Each row has a name. Each question is about the rows just above it.

Columns, left to right: V U C W L B H Z
[ -9 -49  42 -51 -50 -46  45  16] -> zer
[ -9 -41  43 -51 -50  11  45  16] -> tebe
[ -9 -41  -3 -51 -50  11  45  16] -> ledub
The row with [ -9 -41  43 -51 -50  11  45  16] is -> tebe
After [-41  -3], its row goes on with -> [-51 -50  11  45  16]
Shuffled zer with one entry gone: [-51  45 -46  -9 -49  42  16], missing -> [-50]
The rest of the row after [ 43 -51 -50]: -> [11 45 16]
[-49 -41] is in which column, read top down? -> U

Columns, left to right: X K E A Q
[-50  -4  35  12  26] -> buf
[-26   3  27 -20   7] -> dep
[ 28   2  27 -26 -27] -> fezuv
[-26   2  27 -26 -27] -> per
After [-26   2], its row goes on with -> [ 27 -26 -27]
Which column holds this, read top down? [3 2 2] -> K

Columns, left to right: S D R G T F
[-11  22 -32  25  24 -33] = gosav
[ -9 -10 -10 -27 -11  -2] = mated
[ 52   1 -38 -34  42 -22] = rol
[20 21  4  8  0  9] = mep
Which column holds this, read top down? [-10 -38] -> R
Which entry of gosav is missing from [-33 -11  25  22 -32]? -> [24]
gosav without one entry, shuffled: [ 25  24  22 -32 -11]. Gone: -> [-33]
mep without one entry, shuffled: [ 0  8 21  4  9]. Gone: -> [20]
Which column holds [-9 52] top down? -> S
Go on from [-27 -11] to the end of its row. -> [-2]
Which column holds [-11  -9  52] top down? -> S

Columns, left to right: runo Saro Mobav Degi Nubo lera
[-48   9 -12  21  33  13]  fop
[-30 -12 -11 -44  17  15]  bos
[-17   2  -1  -8  31  47]  Pagus
[-51  18   5  26  26   2]  relok
[-51  15   1  26  26   2]  Gidup
[21 18  4 23  8 44]  beg
Go on from [-51  15] to the end of its row. -> [ 1 26 26  2]
Which entry of Gidup is missing from [ 26  26   2  15 -51]? -> [1]
After [18  4], its row goes on with -> [23  8 44]
Which entry of fop is missing from [  9  21 -12  13 -48]? -> [33]

Columns, left to right: Y N J P
[16  5 17  3]  fale
[  0   3 -10 -10]  sobo
[ 13 -15  12  20]  Golo
[16  5 19 -9]  tiva
[ -6   4 -11   2]  sifil
[-18   4 -24   2]  gera
[-18   4   7   8]  defu
[-10  12] is in which column, read top down? -> J
fale without one entry, shuffled: [17  5  3]. Gone: -> [16]
Shuffled defu with one entry gone: [  8 -18   4], missing -> [7]
Golo without one entry, shuffled: [ 12 -15  20]. Gone: -> [13]
Go on from [ 13 -15] to the end of its row. -> [12 20]
Which column holds [-10  20  -9   2   2   8] top down? -> P

Columns, left to right: sozo fesoz Pevop piv pago bop Pami mavug sule
[  9  13 -12   2   5   5   6   9   9] : Fazop
[  3  -4  -6   4  -5 -10  -8 -16  13] : danap
[  3  -4  -6   4  -5 -11 -14 -14  -9] : Veman
[ 14  -6  13 -23  -1   0 -24 -10  -4] : kobig
[ 19  -6  17 -20  25   7  -3  -2   3] : fuv
[ 5  2  5 -5 -1  5 -5  0 -5] : buden
[  1  -8  27 -15   1   5 -11  -3 -20] : vozu
[-15  -3   7   3 -28  -5 -14 -10  -9] : vepu
[-8 -5 -2  9 -5 -9  1 -9  5] : luzun
[ 43  27  -8  22  21  19  18 -20  24] : bot
Which column holds this, read top down? [17  5 27  7] -> Pevop
Which column holds [4 4] top down? -> piv
Which column holds this, read top down? [-23 -20] -> piv
[-14 -10  -2] is in which column, read top down? -> mavug
Which column holds this, read top down? [ 9  3  3 14 19] -> sozo
Shuffled vepu with one entry gone: [ -5 -15   3  -9  -3   7 -28 -14], missing -> [-10]
Go on from [ -4  -6   4  -5 -10] to the end of its row. -> [ -8 -16  13]

Columns, left to right: pusod von femu lofo tuf turo latuf Voker veku
[  0  10  -7   0   5 -15   2  12   3] = fikat
[  0  10  -7   0   5 -15   9  29   3] = nulu
[  0  10   0   0   5 -15   2  12   3] = Dit
[  0  10  -7   0   5 -15   9   0   0] = Kobi
[ 26   6  16  17   0  -5  -2  -1 -14] = mizi
Which entry of Dit is missing from [  0   0 -15  10   3   2  12   0]? -> [5]
The rest of the row after [16 17  0 -5 -2]: -> [ -1 -14]

